Here are some points:
[-0.1  0.3 -0.5 -0.9  0.5  0.   0.   0.8  0.4 -0.5  0.3  0.1  0.2  0.3
  0.7]
[-1.1  0.4 -1.4  4.7 -0.2  0.2 -4.  -1.7  2.9  0.6 -1.9 -0.5  0.1 -0.2
  1.8]
[ 0.1 -0.4 -1.1  1.2 -0.3 -0.6 -0.5  0.2 -0.4  0.5 -1.1  0.2  0.1  0.3
 -0.1]
[-1.7 -1.2 -1.4  2.3 -0.3  0.9 -1.2 -1.6  2.3 -0.7 -3.3 -1.2 -2.2  1.9
  2.8]
[-0.6 -0.5 -1.4 -0.4  0.   0.  -0.3  0.9 -0.1 -0.5 -0.6  0.6  0.3  0.2
  0.6]
[ 0.2  0.1 -0.4 -1.   1.3  0.9  0.8  0.6  1.2 -1.2 -2.   0.4 -0.7  0.2
  1.8]
[ 0.1 -0.9  0.3 -0.8  0.6  1.8  0.7  0.8  0.  -1.  -1.6  0.3 -0.7  1.
  1.4]
[-0.5 -0.5 -1.  -1.2  1.3  1.1 -1.9  2.   2.5 -1.4 -1.9  1.6  0.8  0.7
  2.7]
[-0.4 -0.7 -1.4 -0.8  0.7  0.6  0.4  0.9  0.9 -0.1 -1.3  1.   0.2  0.3
  1.8]
[-0.4  0.4 -0.7 -0.2  0.5 -0.4 -0.5 -0.2  0.4  0.   0.1  0.7 -0.5 -0.2
  0.4]
[-0.7 -1.1 -2.   1.9 -0.9 -0.1 -2.7  0.4  2.2 -0.5 -0.7  1.  -1.1  1.4
  2.6]
[-0.4 -0.4 -0.1 -1.4  0.8  1.2 -0.3  0.  -0.7 -0.9 -0.8  0.3 -1.1  0.3
  0.8]
[-0.8  0.3  1.5  0.1 -0.1  0.9  0.6 -0.4 -0.8 -1.6 -0.5  1.6 -0.9  1.4
  1. ]
[ 0.  -0.5 -1.2 -1.1  0.3  0.2  0.9  0.1  0.   0.3  0.8  0.8 -0.3 -0.4
  0.2]
[-1.1  0.4 -0.9  1.2 -1.4  0.4 -1.6 -1.   1.4 -0.9 -1.1 -1.   0.1  0.8
 -0.3]
[ 0.2 -0.6  0.4  2.2 -0.9 -1.9 -1.8  0.   0.1 -0.8 -1.   0.  -1.2 -0.3
 -0.8]
[-0.7 -0.4  0.2  0.8 -0.8  0.  -0.6 -0.3 -0.3 -0.3 -0.6  0.3 -0.4 -0.2
  0.3]
[ 0.2 -0.2 -1.6 -1.  -0.5 -0.5  1.  -1.  -0.3 -0.1 -1.4  0.5  0.6  0.
  1. ]
[-1.7  1.   0.1 -0.9 -1.1  0.1  0.4  0.5  0.9  0.2 -4.3  0.6 -0.4 -0.6
 -1.7]
[ 0.3 -0.7 -2.9 -2.3 -1.  -0.9  1.4  0.   0.4  2.2  2.5 -1.6  1.7 -2.1
 -2.8]
[ 0.1  0.6  0.2  3.4 -1.2 -1.7 -1.1  0.2  1.6  0.8 -0.4 -1.3  0.2 -0.3
  1.5]
[-0.1 -0.3 -0.3 -0.5 -0.7 -1.   0.8  0.5  0.1 -0.1  0.9 -0.7  0.5 -0.9
 -1.9]
[ 0.3  3.   1.3 -1.1 -0.1 -1.8  0.2 -0.5  0.6  0.8 -0.7 -1.7  0.3 -0.7
 -2.1]
[ 0.1  0.2  0.3  1.3  0.2 -0.1 -0.4  0.1  0.7 -0.3  0.6 -1.3  1.5 -0.5
 -1.1]
[ 1.4  1.8 -2.2  2.3 -2.2 -2.1 -0.1 -0.9  0.8  1.5  0.1 -0.5  0.2 -2.
 -2.4]
[ 0.1  1.1  0.   0.7  0.7  0.1 -1.3 -0.4  1.   0.8 -0.2 -1.   0.1  0.4
 -1.8]
[ 0.  -0.3 -0.1  0.4 -0.6 -0.2 -0.3 -0.7  0.   0.1 -0.4  0.4 -0.3  0.3
 -0.2]
[-0.1 -0.4 -0.4  0.5  0.3 -0.2 -0.4  0.2  0.1 -0.3  0.1 -0.1 -0.2  0.2
  0. ]
[ 0.2  1.1  0.5  2.4 -0.9 -1.3 -1.7  0.7  0.5  1.8 -1.4 -1.4  0.9  0.1
  1.7]
[-0.8 -0.4  0.2  0.9  0.1 -0.4  0.2 -0.4 -0.1 -0.2 -0.1  0.3 -0.5  0.5
 -0.7]
[-0.6 -0.4  0.1  0.1 -0.1 -0.4  0.   0.4  0.   0.7 -0.7 -0.1 -0.2 -0.3
  0.3]
[-0.1  0.9  1.   1.3  0.7 -0.5 -1.9 -0.3  1.4 -0.4 -0.9 -1.  -0.3  0.4
 -0.5]
[ 0.7 -0.3 -0.5  0.7  0.4  0.3 -1.1 -0.5  0.3 -0.3 -0.4  0.4  0.5  0.5
  0.3]
[ 1.2 -0.3  0.6 -1.   0.8  1.8  1.4 -1.1  0.6 -0.4 -1.7  1.8  0.3 -0.9
  2.9]
[ 0.1  1.1 -1.9  0.3 -0.1 -0.2 -1.4  1.  -0.9  1.2  1.5 -0.3  1.2 -0.2
 -1.7]
[-0.8  0.3  0.3  2.5  0.1 -0.7 -1.3  0.4 -0.2 -0.2 -0.9 -0.6  0.5 -0.4
  0. ]
[-0.7 -0.1 -0.6  1.5 -0.1  0.1 -0.8 -0.8  1.   0.6 -1.1 -0.1  0.4  0.4
 -0.9]
[-0.2  2.8 -1.7  0.2  0.3 -3.9  2.  -0.5 -0.9  1.4 -0.1 -1.4  0.5 -1.1
 -1.4]
[-1.5  0.9  2.   5.6 -0.1 -1.4 -3.4 -1.7  0.7  0.3  0.1  0.  -0.7  0.9
 -0.4]
[-0.4  0.9 -0.6  0.7 -0.1 -0.8  0.8  0.   0.8  0.6  0.1 -0.8  0.7 -1.
 -1.1]
[-0.8 -0.1 -0.3  3.6 -0.3 -1.6 -1.2 -0.1  0.5  1.3  0.9 -0.1  0.  -1.2
 -1.2]
[-0.8  0.   0.1  2.9  0.7  0.2 -3.4  0.1  0.4 -0.2 -0.2 -0.3 -0.7  0.7
  0.3]
[ 1.6  0.9 -0.9  0.   1.   0.2  1.2 -1.3  1.4 -2.2 -1.5 -0.3 -0.1 -0.4
  1.3]
[ 1.5 -1.6  0.4 -3.3  1.   3.  -2.1  0.4 -0.7 -0.4 -0.3  0.  -2.2 -0.6
  2.2]
[-0.7  0.  -0.4 -2.1 -0.1 -0.3  1.9  0.6 -0.4 -0.3  1.1  0.2 -0.4 -0.5
  0. ]
[-0.1  0.   0.1  0.3 -0.4  0.1 -0.2  0.3  0.2  0.3 -0.8  0.5 -0.6 -0.3
  0.7]
[-1.3 -0.8 -0.3  0.9 -0.6  0.4 -1.4  0.6  2.4  0.5 -1.6  0.2 -1.1  1.3
  1. ]
[ 1.1  0.1  0.8  2.2 -1.7 -1.  -1.3 -0.3  0.9  0.3 -0.1 -1.6  0.7 -0.3
 -0.4]
[-1.2 -0.9 -0.8  1.7 -1.5  0.1 -0.2 -0.3  0.  -0.4 -1.4 -0.6 -1.4 -0.4
  0.5]
[-0.8 -0.7 -1.6 -1.3  0.7 -1.3 -0.4  1.4  1.  -1.6 -2.6  0.7 -1.6 -0.1
  1.2]
[ 0.9 -1.3 -0.3  4.4 -1.7  0.7 -1.   0.9  1.6 -0.8 -2.   0.8  0.1  1.4
  2.9]
[ 0.1 -0.2 -1.2 -0.9  0.1  1.   0.2  0.   0.3  0.4  0.5  0.9  0.3  0.8
  0.7]
[ 0.   0.3 -1.2  1.  -0.3 -0.4 -1.6 -0.5  0.2 -0.5 -0.6 -0.7 -0.5  0.3
  0.4]
[-0.1  0.3  0.   0.6  0.2 -0.3 -0.7 -0.6  0.   0.2 -0.2  0.1  0.3  0.3
 -0.2]
[ 0.6  1.4  2.5  1.5  0.2 -1.6 -0.2  0.8  2.1  2.   1.2 -1.7  1.5  1.2
 -0.6]
[-0.6  0.6 -0.4  2.6  0.3 -1.3 -1.4  0.2  0.7  1.2 -1.1 -0.4 -0.7  0.7
  0.7]
[-1.   0.3 -1.   1.7 -1.  -0.9 -0.5  0.7  0.7 -0.1  0.1 -0.5 -0.7  0.7
  1.1]
[ 2.  -0.3  0.3  1.8 -1.3 -0.6 -2.2 -0.6  0.7  1.7 -2.  -0.6 -1.   1.3
  1. ]
[-1.5  0.6  0.2  3.6 -1.7  0.1 -2.1 -1.3  0.3  0.7 -1.9 -1.4  0.2  0.6
  1.1]
[ 0.4  1.2 -0.5  2.1  0.4 -1.4  1.   0.8  0.3  1.5 -0.4  0.3  1.2 -0.9
 -2.2]
[-0.2  0.4 -1.5  2.7 -0.2 -2.3 -2.9  0.2  1.4 -0.5 -3.1  0.3 -1.4 -1.1
 -0.2]
[ 0.9  0.1  0.  -2.6  0.   0.6  0.5 -1.3 -0.9  1.1 -0.4  0.2  0.6 -0.9
  2.4]
[-0.7 -0.7 -0.6  1.1 -0.4  0.4 -1.7 -0.9 -0.3  0.7  0.   0.9  0.6  0.7
  2.2]
[-0.4 -0.8  0.3 -3.1 -0.2  1.5 -0.1 -1.2 -0.3 -0.2 -1.6 -0.1 -0.9  0.1
  3.6]
[-0.1 -0.2 -0.1 -0.6  0.3  1.4  0.1 -0.2  0.4 -0.4 -0.4  1.   0.1  0.7
  1. ]
[ 0.  -0.9  0.7 -1.2  1.1  0.5 -0.1  0.5 -0.2 -0.2 -0.5  0.2 -0.8  0.2
  1.1]
[ 0.2 -1.8 -0.2 -3.1  3.4  1.   0.  -1.3  0.7 -0.8  2.8  1.5  0.3 -1.5
  2.7]
[-0.8 -0.8  1.4 -2.1  1.4  1.3  2.2  1.5 -1.  -0.9  2.3 -1.2  0.9 -1.
 -1.8]
[ 0.7  0.5  0.1 -2.   0.7  0.1  2.2  1.3 -2.3 -0.8  3.3  2.5 -0.5  1.8
  0.3]
[ 0.1  0.9  0.3 -0.8  1.   0.7  0.   0.5 -1.3 -1.9  2.7  1.2  1.   0.5
 -1.2]
[-0.1  0.3  0.8 -0.8  0.2 -0.2  1.2  0.4 -1.5 -0.7  1.4  0.3 -0.2 -0.4
 -0.2]
[ 1.5  0.9 -1.1 -2.7  1.1  1.4  1.1  1.4 -0.7 -2.4  3.6  2.   0.5  1.9
  1.1]
[ 0.5  0.3  0.6 -2.4  0.7  1.3  0.4  0.1 -0.6 -1.   0.6  0.6 -0.6  1.1
 -0.6]
[-0.4 -0.3  0.  -0.4 -0.2  1.2  0.2 -0.4 -0.1 -0.8  0.   0.1  0.2 -0.1
  0.1]
[ 1.   1.1  2.5 -2.1  2.4  0.4  2.6  1.9 -2.1 -1.6  3.5 -1.3  0.9 -0.1
 -3.7]
[-1.4 -1.1 -1.5 -2.7  0.6 -1.3  0.7  0.8 -1.8 -0.7  3.  -1.5  0.   0.4
 -3.6]
[-0.9  0.7  0.8 -1.9 -0.4 -0.9  1.1  0.6 -1.1 -0.6  1.4  0.   0.5 -1.2
 -1.1]
[-0.1 -0.1  0.4  0.2  0.3 -0.4  0.3  0.2 -0.5  0.3  0.5 -0.4  0.  -0.5
 -0.6]
[-0.1 -0.7 -0.5 -1.  -0.1  0.5  1.4 -0.5 -0.4  0.9  0.9 -0.1 -0.6 -1.
 -0.3]
[ 0.  -0.5 -0.6 -1.3  0.3  0.   0.4  1.1 -0.3  0.4  1.   0.4  0.1 -0.1
 -0.7]
[-1.  -0.5  0.8  0.1  0.   0.   0.1  0.  -0.2 -0.4 -1.  -0.2  0.   0.2
 -0.5]
[-0.6 -0.3  0.2  0.6  0.   0.3 -1.1 -0.6  0.6  0.3  0.1  0.4  0.3  0.5
 -0.3]
[ 0.1 -0.3  0.8  1.1 -0.7 -1.3  0.  -0.7  0.1  1.4  0.6  0.6  0.7  0.5
  0. ]
[-0.2 -0.3  0.7  3.8 -1.6 -1.4 -2.6 -0.2  0.3 -0.1  0.4 -0.1 -0.3  0.6
  0.6]
[-0.8 -0.3  0.4  1.2  0.  -0.7  0.1  0.6 -0.1  1.7  1.6  0.2  1.6  0.5
 -0.7]
[ 0.   0.7 -0.4  0.9 -0.2 -0.3 -1.  -0.4 -0.4  0.2  1.1  0.2  0.2 -0.1
 -1.5]
[ 0.2 -0.7 -1.3 -0.7  0.6 -0.3  0.5 -0.1 -0.2  1.3  1.4 -0.6  0.7 -1.1
 -1.3]
[ 0.1  0.3  2.7 -0.6  0.8  0.6  0.8 -0.9 -2.1  1.4  1.8 -0.6 -0.8 -0.9
 -1.6]
[ 1.1  1.3 -2.   2.3 -1.2 -0.1  1.2  0.5  1.5  0.9  5.4 -1.8  2.5 -0.4
 -2.2]
[ 0.6  0.  -1.3 -1.7 -2.1  0.4  2.5  0.7 -0.6  0.   0.8 -0.4 -1.4  0.7
 -0.7]
[ 0.3 -0.9  0.1  2.5 -0.7 -1.3 -1.   0.5  1.6 -1.   0.1 -0.6  0.3  0.8
  0.4]
[-0.1  0.4  0.4  1.6  0.  -0.9 -1.1 -0.6  0.5  0.1 -1.1 -0.6 -0.3  0.5
  0. ]
[-0.4 -0.4  0.  -0.6  0.5 -0.2 -0.6  0.4 -0.3 -0.1  0.1 -0.5  0.  -0.9
 -1. ]
[-0.6  0.4 -0.6  1.2 -0.4 -0.6  0.3  0.1  0.2 -0.4  0.8  0.2  0.3 -0.7
 -0.8]
[-0.3  0.2  0.4 -0.7  1.   0.5  0.8  0.7 -0.7 -0.1  1.5  0.   0.5 -0.3
 -1.3]
[ 1.9  0.4 -0.5 -1.5  2.6  1.   0.9 -0.2 -1.4 -1.7  2.7  0.2 -1.4  0.1
  1.6]
[-1.  -1.   1.1 -0.5  0.   0.4  0.8  0.3  0.3 -0.1 -0.1 -0.2  0.   1.2
  0.7]
Here are 10 more points, each followed by its number:
[ 0.7  0.6  0.5 -2.8  0.9  0.5  0.7  1.  -2.   0.2  2.8  1.1 -0.4 -0.1
 -0.9] 0
[-0.1  0.1  0.4 -3.1  2.3  1.5 -2.   0.3 -1.4 -0.8  1.9 -0.2 -1.3  1.6
  0.8] 1
[ 1.1  0.3 -1.5 -0.7 -0.3  0.3  0.9 -0.3 -0.2  0.5  0.4  0.2  0.4 -0.5
 -1.3] 2
[ 0.7  0.5 -0.5  1.2 -0.8 -1.4 -2.   0.2 -0.3  0.5 -3.4 -0.7 -1.7 -0.6
  1.9] 3
[-0.9 -0.1  1.1 -0.1 -0.1 -0.6  0.1  0.2  0.3  0.8 -1.8  0.3  0.1  0.4
  0.5] 4
[ 0.5  0.1 -0.5 -0.3  0.9  0.7  0.4 -0.3  0.3 -0.2 -1.5  0.2 -0.5  0.
  1. ] 5
[-0.7 -0.4 -0.7  2.4 -0.1 -0.7 -0.7  0.3  0.4 -0.6  0.4  0.2  0.5  0.3
 -0.1] 6
[-0.1 -1.   0.  -0.8  0.2  0.6 -0.1  0.8  1.8  1.2 -1.6 -0.6 -1.   0.7
  1.3] 7
[ 0.2  0.7 -0.4  0.7  0.  -0.7  0.3 -0.2  0.3 -0.4  0.5  0.   0.8 -0.3
 -1.3] 8
[-0.3  0.3  1.5 -0.5 -0.3 -0.9 -0.5  0.  -0.3  0.8 -1.1 -0.5 -0.6  0.3
 -0.3] 9
Which of these numbered points is nearest to each point below, ignoring the 3 directions in which the first points spread most? Its number follows each.
[ 1.2 -1.4  0.7 -2.2 -0.3  0.4  1.6  0.9  0.6  1.5  1.4  0.8  0.5  1.4
  1.2] > 7
[ 0.   0.4  1.4 -2.3  1.5  0.7  2.5  0.7 -1.5  0.7  2.1  1.3  1.   0.3
 -0.2] > 4
[ 2.5  0.3  1.4 -1.7 -0.1 -0.2  4.6  0.5 -4.   0.8  1.8 -0.4  0.2 -2.4
 -1.8] > 3
[-0.1 -0.1  0.  -2.4  0.3 -0.4 -0.1  1.3 -0.6  0.9  0.2  0.4 -0.1 -0.2
 -1.2] > 0
[ 0.   0.5 -1.1 -1.7 -0.1  0.5 -0.1  0.6 -0.8  1.3  0.5  0.  -0.2 -1.6
 -2. ] > 0
[ 0.8 -0.5 -1.1 -1.7 -0.5  0.9  0.6 -0.8 -0.3  0.8  0.4  0.5 -0.3 -1.
 -1.2] > 2
[ 1.4  0.2 -1.6  2.6 -2.3 -1.1 -1.7 -2.   0.1  0.9  0.  -1.5  1.   0.6
  1.6] > 2
[ 0.5 -1.4  4.2 -3.5  0.6  1.8  1.2 -1.6 -0.6 -1.5 -2.5 -0.7 -1.8  0.7
  0.9] > 9
[ 0.3 -0.4  1.7 -1.9 -1.  -0.6 -0.6 -0.8 -0.8 -0.2  0.7 -0.3 -0.4 -0.7
 -2.5] > 9
[-0.5 -0.6  1.8 -1.6  0.2 -0.1  0.9  0.   0.  -0.2 -1.3 -0.7 -1.3  0.
  0.1] > 9
[-0.7  0.7 -0.5  1.1  1.8  2.2  0.6 -1.7  1.4  0.9 -2.8  0.  -1.7  0.6
  2.2] > 5
[ 1.1  0.1 -0.6 -3.1  2.1  2.   0.9 -0.8 -0.8 -0.8 -0.1  0.1 -0.2 -0.6
  1.1] > 5
[ 1.5  0.1  1.  -1.   1.1  0.4  2.4  1.  -0.7  0.   1.6  0.8 -0.1  0.1
  0. ] > 5
[-1.  -0.5 -0.5  1.5 -0.5 -0.3 -0.1  0.4  0.5 -0.4 -0.2  0.4  0.2 -0.6
 -0.3] > 6
[-0.4  0.2  0.9  0.4  1.   0.1 -0.7  0.9  1.5 -1.2 -4.9 -0.1 -2.3 -0.6
  4. ] > 3
[-0.6 -0.6  1.1  1.3 -0.2 -1.1 -0.3  0.4  0.4 -0.3 -1.1  0.6 -0.5  0.5
  0.7] > 4
[-0.3  0.2 -0.7 -3.7 -1.4  0.6  3.5  1.3  0.5  1.   1.2 -0.4  0.7 -0.3
 -0.5] > 7
[-0.5  1.1  0.7  0.1  2.3  0.  -1.3  0.3 -1.8  1.7  1.  -2.6  0.6 -0.3
 -3.2] > 1
[ 0.7 -0.3 -0.6  3.3 -0.9 -0.9 -1.7 -1.6  0.8  0.8  0.2  0.2 -0.2  1.
  0.4] > 2
[ 0.8 -1.  -0.5 -3.4  2.1 -1.2  1.8  1.8 -1.4 -0.4  2.2 -0.3 -0.1 -1.3
  0.2] > 3
[ 0.2 -0.4  1.4  1.7  0.8  0.9  1.  -1.  -0.1 -0.8 -0.2 -0.6 -0.7  0.3
  0.1] > 5
[-0.1  0.6  2.6 -3.8  0.1  2.4  0.  -0.9  0.8 -2.1  1.1  0.3 -1.3  0.7
  0.6] > 9
[-1.  -0.4 -0.7  2.1 -0.6 -1.6 -0.3  0.2 -0.3 -0.5  1.  -1.1  1.5 -0.4
 -0.4] > 6
[ 1.1 -0.5 -1.1 -2.8  1.5  0.1  1.9  3.2 -2.  -1.3  3.4  2.   0.9  1.2
  1.2] > 6
[ 1.1 -1.3  1.  -2.6  0.2  0.9  0.7  1.3  1.7 -1.  -0.4  1.6 -0.8  2.5
  2.1] > 7
[ 0.5  0.2 -1.7  1.9 -0.6  0.6 -1.3 -0.6 -0.3 -0.6  0.   0.8 -0.7 -0.2
  0.6] > 2
[-0.9  0.1  1.9 -1.9  2.5  0.5  1.8  0.9 -1.7 -1.   2.9 -0.2  0.8  0.6
 -0.5] > 4
[-0.4  0.4  0.3  0.5 -0.6 -0.3 -1.1  0.1 -0.3  0.1 -0.6 -0.7  0.1 -0.9
 -0.4] > 0
[ 0.9  1.   1.5 -0.8 -0.3  0.4  0.9  0.5 -0.1  3.   2.  -2.6  1.1 -1.7
 -3.9] > 7
[ 0.9  0.7  2.6 -3.1  1.7  1.  -1.5  2.2 -2.1 -2.4  0.7  0.8  1.2  3.1
 -1. ] > 9
[ 0.2 -1.3 -0.3 -2.2 -0.4 -0.9  3.   0.2 -2.5 -0.6  4.   1.3  0.5  0.1
  0.2] > 6
[ 0.4 -0.4 -0.2  0.8 -0.3 -0.2 -0.2 -0.6  0.6 -1.  -0.2  0.4  0.1  0.2
  0. ] > 8
[-0.5  0.1  0.9 -0.9  0.1 -1.   1.5  0.4 -0.3  0.  -0.4 -0.6  0.3 -0.6
 -1. ] > 4
[-0.1 -0.7  0.5 -0.3  0.3  1.8 -0.4 -0.6 -0.2 -0.3 -2.2  0.  -1.  -0.4
  1.3] > 5
[-0.2  0.4 -0.3 -0.9  0.1 -0.3  0.1  0.7 -0.7  0.6  0.1 -0.4  0.3 -0.1
 -1. ] > 0
[-1.2 -0.9 -0.8  2.6 -0.6 -0.7 -1.2 -0.6  0.4  0.8 -0.5  0.7  0.2  1.1
  0.5] > 6
[ 2.1  1.7 -0.3 -0.7 -0.5 -1.8  2.1  0.   0.2  2.9 -1.7 -0.8  0.9 -1.1
 -1.2] > 5
[-0.8 -1.2  0.7  4.2 -1.7 -1.  -1.9 -0.2  0.1  1.  -2.   0.3  0.4  0.9
  0.6] > 4
[-0.6  1.4  3.5  2.2  0.1 -0.4 -2.3  0.4  0.9  2.  -0.7 -2.4  0.1 -0.5
 -0.7] > 9
[ 1.   0.6 -0.5 -1.  -0.6  0.4  0.1  0.4  0.1 -2.2 -1.3  0.5  0.5  1.3
  0.6] > 8
[ 0.9  0.9  1.8 -4.4  1.5  2.  -0.7  0.3 -1.8 -3.3  1.9  0.   1.3  0.4
 -3.4] > 1
[-0.3 -0.2  0.  -1.3  0.5  0.8 -0.3 -0.1 -1.5 -0.6  1.   0.9  0.   0.1
 -0.7] > 0
[-0.4  0.4  0.5  1.3 -1.5 -1.6  0.1  0.7 -0.5  0.2 -1.3  0.5  0.4  0.2
 -0.5] > 4
[ 0.1 -0.5  0.2 -0.8  1.2  0.5  0.4 -0.1 -0.3 -0.1  0.4  0.2 -0.5  0.
  0.6] > 5
[ 0.8  0.  -2.2 -3.1 -1.8  1.1  0.7 -1.4  0.5  1.3 -2.1 -1.3 -1.8 -1.5
  1. ] > 2
[ 0.1  0.2  1.7 -1.7  1.  -0.2  1.   0.7 -1.3  0.1  1.9  0.6  0.5  0.1
 -1.1] > 4
[ 1.4 -0.9 -1.6 -0.9  1.4  1.9  2.2  1.  -0.9  0.4  3.6  1.  -0.7 -1.3
 -0.7] > 2
[-0.5  1.5 -0.2  2.  -1.2  0.3 -1.  -0.2  1.5 -0.4 -1.2  0.6  0.4 -0.1
  0.2] > 8
[ 0.1  0.1 -0.5  0.6  0.1 -0.6  0.7 -0.3 -0.1  0.5 -0.3 -0.6  0.2 -0.9
 -0.7] > 5
[ 0.1  0.  -0.1 -1.5  0.1  1.4  0.2  0.1 -0.3  0.  -1.  -0.3 -0.2  0.4
  0.6] > 5
[ 0.2  0.6 -0.3  0.3 -0.6 -0.3  0.   0.1  0.4 -0.3 -0.1  0.2  0.1  0.4
 -0.1] > 8
[-0.9  0.3  0.   0.5 -0.5  0.2 -0.7  0.6 -0.2  0.6 -0.9  0.4  0.1 -0.2
  0.1] > 0
[ 0.5 -0.1  1.4 -2.5  0.7  1.  -0.6 -0.7  0.1 -1.8 -1.3 -1.1 -1.7  0.1
 -0.9] > 9
[-0.6  0.1  0.4 -0.9 -1.1 -1.6  1.4 -0.4  0.7  1.3  2.4 -1.9  0.  -1.
 -3.7] > 7
[ 0.3  1.2  0.3  0.2 -0.4 -0.9 -0.4 -0.4  0.4  0.2  0.5  0.   0.5 -0.1
 -2.1] > 8
[ 2.4  0.6  0.1 -1.2 -1.7  1.2  4.3 -2.  -2.6 -0.5  4.2 -0.3 -1.2  0.6
 -1.5] > 2
[ 0.4  0.7  0.8  0.   1.2 -0.2  0.7  0.5 -0.6 -0.1  0.9  0.3 -0.4 -1.
 -1.3] > 5
[-0.4  0.8  1.5  1.7 -2.  -2.9 -0.1 -1.1  0.8  1.1 -3.2 -0.2 -1.6 -0.9
 -0.3] > 9
[ 1.6 -1.2 -1.4  0.7 -0.4  2.   2.8 -1.   0.9  1.3  0.6  0.6 -0.9  0.3
 -1.5] > 2
[-1.2 -0.3  0.  -1.6  0.8  0.4 -0.6 -0.2 -1.3 -0.1 -0.2 -0.2 -0.9  0.7
  0. ] > 1
[-0.4 -0.7 -0.8 -2.6  0.5  1.1  1.   0.8 -2.4 -1.1  1.2  1.   0.4 -0.1
  0.3] > 6
[-0.2  0.5  0.3  1.3 -0.3  0.1 -0.9 -0.7  1.1 -0.7 -0.7  0.2  0.1  0.7
 -0.3] > 8
[ 0.1  0.4  0.   1.4 -0.7 -0.2 -0.9  0.   0.3 -0.1 -0.2  0.1  0.7  0.
 -0.6] > 8
[ 0.7  0.5 -2.4  1.5  0.6  1.4 -1.3 -0.4  0.2 -0.2 -0.8 -0.2  0.5 -0.3
  0.9] > 2
[-0.1 -0.4 -0.1 -0.2 -0.2  0.  -0.7 -0.4  0.1 -0.3 -0.1  0.3  0.3 -0.7
 -0.8] > 8
[ 1.5 -0.9 -1.1 -3.5  0.   2.3  0.  -0.4  0.6 -1.9 -1.8  0.5 -0.4  1.8
  2.3] > 2
[ 2.5 -0.2  1.4 -3.3 -0.8 -0.9  1.4 -0.6 -0.8 -0.4 -3.4 -1.4  0.3 -1.1
 -0.5] > 9
[ 0.5  0.1 -1.1 -1.  -0.1  0.4  1.4  0.6 -0.2  0.2  0.6  0.2  0.2 -0.1
 -0.6] > 2
[ 3.1  0.3  1.3 -5.5  0.2 -0.8  1.2  1.4 -2.3 -2.2  2.7  2.8 -0.7  3.2
  0. ] > 0
[ 0.1  0.3 -1.2 -0.6  0.1 -1.1 -0.7  0.8 -0.8 -0.1  1.4 -0.6 -0.1 -0.7
 -0.1] > 0
[-0.9  0.2 -0.2  2.3 -0.6 -0.3 -0.9  0.3 -0.2 -0.5  0.1  0.3  0.5  0.1
  0.2] > 6
[-1.  -0.6 -0.9  2.5  0.5 -1.  -3.2  0.2  0.3  1.1 -0.4 -0.6 -1.  -0.2
  2.3] > 0
[-0.4  0.6  3.5  0.9  0.3  0.3 -0.9 -2.1  0.  -0.3  2.  -1.4  0.5 -1.7
 -5.4] > 9
[ 0.4 -0.4  2.   3.2  0.5 -1.6 -1.5  0.4  0.5  1.3  0.5 -1.1  1.3 -0.5
 -1.1] > 4
[ 0.4 -0.2 -0.1 -2.3  1.5  0.1  0.7  1.1 -0.4  0.7  2.4 -0.8  1.1 -0.5
 -0.9] > 7
[-0.4  0.5  0.3  1.9 -0.7 -0.8 -0.5 -0.7 -0.1  0.3  0.2  0.   0.9 -0.7
 -0.8] > 8
[-1.3 -0.1 -0.6 -3.1  0.9 -0.7  0.4  0.8 -2.1  1.1  0.8  0.   0.9 -0.4
 -1.4] > 0
[ 0.5  0.9 -0.3  1.1 -0.9 -0.4  0.2  0.2 -0.1 -0.2  0.8 -0.7  1.1  0.
 -0.9] > 8
[-0.1  0.9 -0.7  1.5 -2.4 -1.5 -0.3 -0.4  0.9 -0.7 -0.7 -1.3  0.9 -0.1
 -1.8] > 8
[ 0.3 -0.8  0.2 -2.3  0.6  0.6  0.9 -0.4 -0.2  2.1  0.1 -0.5  0.9 -0.7
 -0.3] > 7
[ 0.2  0.1 -0.1 -0.9 -0.2  0.5  0.   0.7 -0.2 -0.8 -1.7  0.9  0.1  0.1
  1.2] > 8
[-1.4  0.8 -0.4  3.8 -2.2 -0.3 -3.2 -0.1 -0.1 -0.4 -0.7 -1.8 -0.9  0.6
 -0.6] > 0
[-0.4 -0.4 -1.1  0.3 -0.2 -0.3 -0.5  0.2  0.2 -0.8 -0.8  0.4 -0.6  0.
  0.9] > 6
[ 0.1  0.4 -0.5 -1.7  0.3 -0.8  0.6  0.8 -0.1  0.1  0.7  0.2 -0.3 -0.1
 -1. ] > 0
[ 0.2  0.1 -0.3  0.4  0.9 -0.5 -0.7  0.8  0.4  0.5 -1.1 -0.2  0.3  0.6
  1.7] > 5
[-1.3  0.1  2.7 -0.3  0.5  0.  -0.9  0.6 -0.7  0.4 -1.8  0.6  0.3  0.8
  1.8] > 4
[-0.7 -0.5  0.3 -2.2  1.3  0.5  0.9  0.8 -1.6 -0.1  1.2  0.7 -0.4  0.1
 -0.4] > 0
[ 0.8 -0.2  0.   0.2  1.   0.9  0.1  0.   0.  -0.8 -1.8  0.6  0.2 -0.3
  1.4] > 5
[-0.3  0.4  2.9 -0.5  2.8 -0.1  0.7 -0.2 -2.   0.6  1.6 -0.9 -0.7 -0.5
 -1.7] > 9
[-0.6 -0.8 -0.5  4.  -1.9  0.7 -1.3  0.1  1.8 -1.1 -0.4  0.6  0.7  1.
  2.9] > 6
